In the rows, 128 means zero.
A single turn carries every row of the set below to another of its rows. Some are shown first; where does it send the rows asked next?
topa: [124  91 102 151 117 126 149 118 135 122 144 151 139 167 148 121 120 124]
mos: [ 87 120 149 118 130 136 135 141 106 133 138 138 129 143 122 140 144 138]
sus: [138  95 124 142  96 162 143 131 121 112 142 132 101 136 133 148 112 124]
tal: [125 112 101 143 109 148 151 137 113 136 140 100 134 177 132 135 155 114]
kedo: [115 105 113 145 120 137 152 136 125 128 136 139 132  77 129 142 141 119]
Kizav: [111 117 159 113 118 140 151 124 109 126 142 118 127 131 132 120 120 138]
suze: [121 129 122  95 125 137 151 132 120 131 141 111 131 166 131 140 137 124]
nusor: [119 118 106 134 107 142 136 150 144  98 147 128 126 126 159 139 159 149]
salog: [101 109 116 153 128 130 133 130 137 133 151 118 127 139 148  81 134 114]
Mupif: [102 101 106 130 103 180 131 147 107 143 141 126 120 127 105 127 143 138]
pogom: [109 125 147 116 133 131 156 132 115 128 135 119 133 138 103 145 125 111]
topab: [135 104 104  91 109 158 157 137 132 125 156 134 135 117 131 131 132 134]
kevo: [ 99 108  96 131 140 121 144 137 140 130 150 129 141 153 152 119 162 110]
vede: [ 98 126 107 120 116 145 150 144 101 132 128 150 155 133 106 121 161 131]
kili: [100 120 111 134 118 150 142 140 139 125 149 150 147  98  98 129 122 112]
gor: [125 133 111 109 105 144 156 140 107 117 130 125 151 129  99 112 128 106]
muf: [121 123 112 132 126 115 156 133 145 131 160 152 148 150 155 119 152 126]
Vuf: [112 123 109 124  99 153 123 133 134 116 140 138  97 123 161 114 146 133]
topu: [109 129 126 174 108 134 130 134 130 126 149 123 134 146 123  93 121 109]
Tokil: [128 103 104 112 103 145 135 151 113 109 140 126 119 102 146 152 139 120]
bitam: [126 100  99 139  74 158 134 144 101 120 138 131 114 114 120 125 131 114]
Far: [121 123 123 112 102 148 150 138 104 133 137 145 136 127 121  86 138 144]
dav: [112 115 109 143 133 127 166 142 155 138 151 119 138 160 135 134 155 142]
nosuk: [124 139 116 162 118 122 121 140 135 125 161 133 124 125 148 118 112 132]
lefar: [130 119 102 154 120 146 137 162 137 120 135 116 101 139 105 143 159 122]
Kot: [ 92 124  81 117 111 154 152 133 106 136 126 143 149 138 126 133 153 133]
pabul: [131  98  87 125  95 142 166 133 117 125 140 145 138 109 127 151 152 116]
Gulot: [126 100 113 143 116 145 161 126 135 113 138 150 129 127 127 176 130 115]
dib: [119  88  97 155 115 136 142 127 123 125 136 140 132 181 137 131 128 120]
Peda: [119  94 105 168 117 129 143 121 132 125 138 143 133 167 126 117 112 110]
zusu: [116 106  98 137 127 136 144 135 127 130 140  91 124 160 132 110 141  92]
Musit: [101 129 141 143 123 148 137 128 111 148 133 110 120 150 109 106 125 133]
guvet: [116 136  91 119 103 148 143 136 114 123 128 128 129 133  99 111 113 100]
mase: [123 124 105 139 109 150 161 109 143 116 125 108 123 105 134 129 133  99]
dum: [116 107 103 149  98 135 141 143 123 132 146 172 121  99 116 120 141 122]
lig: [130 120 119 169 115 141 157 131 151 114 139 113 126 100 126 117 136 131]
gepib: [105 123  96 144 130 146 144 137 139 141 126 144 100 127 115 140 170 110]
delo: [124 103 112 141 113 149 130 158 108 137 135 135  95 102 114 131 142 121]
noval: [ 89 140 135 128 135 122 147 123 136 129 144 142 155 134 132 124 129 131]
fuga: [135 124  96 142 136 123 149 142 128 146 156 134 127 146 148 154 151 141]
Karo: [111  98 128 164 114 151 137 136 129 127 143 167 107 125 127 145 130 137]
fozil: [119 126 102 119 110 144 158 126 121 143 141 154 127 117 131  87 127 142]
tula: [128 126 100 168 115 144 138 133 112 135 140  91 129 144 131 148 127 120]
mamen: [108 120 111 153 107 143 145 141 141 117 142  84 138 165 128 130 129 123]
bul: [110 128 123 152 118 124 134 151 159 125 158 126 121 154 132 102 124 135]

vede goes to gor
fozil goes to Kot
Now these:
zusu goes to salog
nusor goes to lefar
bul goes to dav
mase goes to Vuf
Gulot goes to sus
pogom goes to Kizav
delo goes to kedo
topu goes to muf
suze goes to Musit
dum goes to pabul
Mupif goes to kili
nosuk goes to fuga
Peda goes to topa

A single turn carries every row of the set below to another of its rows. Some are shown first; where does it send the rows asked next?
kepu: [124 137 114 131 157 127 141 112 114 135 125 134 139 149 118 103 139 112
 110 123 133 110 112 101 167 139 105 124 109 109 149 148 113 121 107 123
 111 130]
kamu: [137 180 152 119 143 125 114 122 138 120 107 113 122 155 142 139 147 109
 148 129 141 123 104 146 129 128 104 136 111 128 148 138 121 142 125  75
 127 128]
besin: [115 123 128 134 120 109 124 128 139 144 130 125 140 132 113 129 132 112
 127 133 140 133 105  97 159 109 112 158 148 151 117 140 135 119 136  86
 126 110]
sov: [136 154 100 136 143 158 117 128 107 127  91 116 101 132 138 156 149 125
 107 143 138 148 127 123 116 127 122 148 159 107 143 109 145 142 136 124
 124 119]
kena: [123 140 127 127 126 145  89 109 142 119 110 153 129 132 128 146 116 130
 107 130 143 145 125 114 150 103 132 134 159 114  91 139 119 142 122 124
 149 143]
tibob: [115 157 143 144 145 129 130 133 127 127  85 152  99 147 113 128 153  98
 147 159 130 119 116 123 153  98 114 127 105 104 120 153 106 151 143 103
 149 105]
pidu: [129 144 125 126 146 150 157 135 114 127  84 107  80 143 122 130 135 110
 110 121 159 102 115 142 166 141 119 103 152 118 138 131 131 134 145 118
 145 122]
Tupa: [120 140 119 131 117 143  93 117 132 111 109 146 123 125 128 156 110 118
 105 138 140 141 129 114 143 102 135 134 156 111  90 140 120 143 122 119
 147 138]
reg: [135 138 123 126 154 148 150 137 114 134  81 106  98 142 120 123 138 110
 111 122 163 103 117 141 168 140 116 104 154 104 131 129 134 133 152 125
 132 123]
duzin: [111 123 123 128 132 114 122 123 140 148 128 119 145 144 112 127 134 109
 129 132 139 140  97  96 162 107 113 149 152 147 118 137 132 111 148  90
 125 108]
tofa: [119 128 141  97 142 146 123  98 134 114 103 114  96 148 122 140 126 127
 155 138 118 159 150 116 156 137 130 148 122 119 126 135 127 103 153 106
 150 115]
Dineb: [137 157 106 148 143 169 114 124 113 126  90 122 100 132 133 145 151 134
 108 132 137 142 128 125 107 121 123 155 158 115 145 112 140 140 130 122
 128 114]
Teda: [143 173 139 120 143 129 110 119 138 115 100 111 116 158 133 132 147 112
 146 125 144 121 110 147 122 129  94 141 116 127 139 133 124 151 121  70
 140 130]
Vilar: [118 137 101 128 159 126 137 114 113 133 130 129 130 156 120 108 142 103
 104 132 123 114 113 111 169 141 106 120 111 114 151 142 106 126 112 124
 112 127]
rudu: [107 126 129 148 123 139 116 133 111 126 107 144 113 148 119 102 134 125
 130 138 114 172 136 137 128 141 121 124 108 133 123 126 103 132 155  94
 145 138]
vod: [122 137 118 133 115 143  99 117 133 115 109 147 126 128 132 149 115 124
 102 146 146 142 127 108 148 111 131 133 162 122  90 134 117 146 114 118
 147 147]
kuvuv: [135 145 128 120 150 149 154 134 109 130  84 102  95 150 119 128 142 115
 116 118 158 104 113 144 169 146 117 105 146 113 131 133 139 124 147 128
 141 128]
faf: [114 155 144 144 141 129 124 133 135 118  96 153 103 134 100 121 157 104
 146 164 133 120 112 122 151 106 122 126 106 102 114 157 111 152 151 102
 145 105]
defa: [115 137 138  93 140 149 131  98 129 112  99 118  90 137 126 144 134 124
 146 128 126 158 145 118 154 138 121 156 115 109 120 128 124 101 155 106
 152 108]
kel: [139 157 100 141 141 164 117 121 104 130  85 115 105 132 135 143 152 126
 101 143 137 147 129 131 109 128 131 148 156 111 139 112 137 137 141 124
 127 113]
vuget: [122 161 125 109 146 169 114 110 130 129 105  96 107 143 130 100 135 145
 136 140 173 116 136 127 144 118 115 148 108 115 108 127  87 131 133 103
 130 132]
dureb: [107 122 127 130 122 120 130 129 141 143 125 127 143 137 109 130 133 111
 123 136 141 132 101  92 157 109 112 154 152 144 120 143 137 112 128  94
 129 100]
fel: [121 131 114 129 154 125 134 117 116 139 122 134 141 154 123 103 140 107
 107 119 126 110 114 116 164 145 104 124 117 114 150 147 116 121 106 129
 111 128]
Gud: [105 135 129 141 131 128 121 139 109 120 102 145 119 150 113  92 136 129
 133 142 112 168 133 135 138 137 124 127 116 133 129 121  93 135 154  96
 142 130]
kiko: [111 161 126 111 150 165 112  96 135 135 103  98 103 141 127 106 133 156
 134 138 168 127 137 120 144 121 120 149 108 113 106 133  95 146 129 102
 128 122]

kamu goes to faf
kuvuv goes to kepu
Now these:
tofa goes to kiko
dureb goes to vod
kena goes to Dineb

A single turn carries every row of the set below to another of its rows. Some are shown first; where does it send the rows asked next?
Bagu: [107 146  97 142 110 118 138 130 151 139 139  97 124]
bibev: [141 153 106 112 117 155 116 121 158 155 117 128 127]
sida: [110 142 118 115 157 135 133  92 142 147 123  90 107]
vome: [124 148 120 125 179 142 136 104 133 125 112 124 121]
tede: [118 149 145 121 136 133 118 101 158 170 111 116 135]
mis: [132 170 116 121 136 115 149 109 173 120 116  98 129]
Kifun: [110 134 133 119 107 129 132 109 113 157 132 137 152]
votu: [111 152 105 130 128 136 137 116 133 129 142 165 130]
vit: [114 128 140 130 145 126 136 117 133 138 129 150 155]
Piri: [141 143 138 132 142 143 126 103 115 162 137 115 141]
dimi: [144 125 105 105 132 125 142 117 123 112 138 106 141]
lum: [126 172 133 131 135 154 129 109 143 163 141 128 129]
mabov: [113 140 100 108 142 122 128 118 133 142 159  94 134]
kifa: [120 129 147 141 144 135 130 123 144 149 129 103 149]
kidif: [ 94 154 133  92 138 115 124 103 146 139 131 107 146]
dupip: [139 136 133 121 125 129 126 109 139 145 102 151 147]
zam: [128 151 151 116  97 132 142  99 127 131 123 140 140]
zogu: [126 168 100 117 105 115 156 124 131 124 147 111 138]
fef: [130 134 128 143 137 142 132 110 143 123 117  81 114]
pori: [151 151 128 105  98 130 138 124 150 127 127 117 156]
Tum: [100 132  99 113 105 125 142 115 127 129 118 148 130]
Ziki: [110 154 132 124 141  99 147 112 158 116 111 104 149]
lezuv: [151 153 135 125 156 133 138  94 143 132 120  97 133]
pir: [111 155  81 120 118 120 149 119 160 125 121 120 118]
Ber: [124 161 124 122 115 131 143  99 146  98 116  97 110]
nitud: [128 118 104 125 108 136 137 111 119 117 123 131 114]
daru: [145 145  94 127 115 136 138 130 125 136 127 146 138]
nof: [115 139 119  93 144 142 113  95 144 132 101 135 124]
faveg: [115 177 108 125 104 132 135 108 150 114 139 133 118]
purub: [113 154 115 103 135 113 160  98 132 111 129  93 126]

purub goes to zogu
mabov goes to dimi
Now these:
zam goes to lum
votu goes to vit
Kifun goes to Piri

A single turn carries every row of the set below to another of its rows. Some are shown first; where does it send the rows asked next?
kigu: [124 109 141 107 140 128 117 153 145 126 143 110 106 114 144  95 126 120
 134 137 114 103 118 147 115]
vum: [136 147 169 127 138 134 123 140 127 143 172 105 128 123 149 155 124 122
 130 132 138 142 143 149 105]
gogek: [108  96 135 135 148 123 147 141 131 129 116 110 108 123 168 124 145 145
 135 136 115 120 109 145 114]
Baza: [125 100 163 151 136 131 144 159 152 128 118  84 125 125 136 139 132 150
 123 130 134 114 111 120 124]
dapu: [133 101 135 126 138 114 129 124 149 111 153 128  96  97 146  99 145 129
 140 132 118 115 101 125 123]
pon: [140 118 163 128 118 135 123 158 153 122 146  86 131 128  95 124 114 123
 130 128 136 103 117 125 123]
Kega: [132 145 162 123 144 128 127 132 125 144 176 115 125 127 156 150 129 122
 138 135 132 143 145 150 102]
giret: [131 148 158 123 136 129 130 124 117 140 176 113 128 131 147 156 128 121
 139 132 132 147 143 151 101]
keba: [150  99 161 143 123 126 120 135 157 120 154 102 116  96 111 123 132 129
 127 131 144 106 100 109 133]
gasar: [114  97 153 152 119 133 149 125 117 133 123  91 145 133 105 170 143 145
 137 137 147 123 114 126 124]
vezez: [151 112 156 156 125 122 128 144 175 136 138  87 123 130 128 117 121 130
 143 129 148 103 124 126 135]
neru: [120 106 119 124 120 118 134  91 112 113 150 138 113 101 120 125 151 123
 153 135 125 128  94 146 117]
kab: [117 110 110 137 120 118 132  85 113 139 140 125 125 132 132 132 145 119
 169 143 134 126 124 168 123]
lidok: [105 100 120 102 131 123 128 107  99 128 154 127 119 125 127 118 143 111
 155 151 112 120 124 158 112]
ragug: [135 152 165 126 130 134 124 132 126 143 170 108 134 129 140 161 124 120
 133 129 141 147 140 150 102]
Vapa: [136 101 143 139 106 131 124 102 118 121 152 112 132 102  86 149 141 122
 142 135 153 118  95 128 128]
Koduf: [ 96  96 125 135 131 124 152 108  98 133 120 116 128 130 136 151 153 142
 149 144 123 131 112 152 113]
noga: [122 112 143 124 107 130 134 110 106 127 155 102 147 136  77 150 130 116
 152 140 137 116 120 136 118]
Ran: [130 112 124 137 138 114 130 125 157 131 136 120 104 125 167  98 138 126
 153 132 120 114 123 155 123]
Lekiv: [138 110 147 158 106 127 128 104 130 143 140  95 146 135  97 154 132 124
 156 136 160 118 126 139 136]

gogek goes to Baza
neru goes to dapu
Now these:
Ran goes to vezez
pon goes to noga
Kega goes to vum

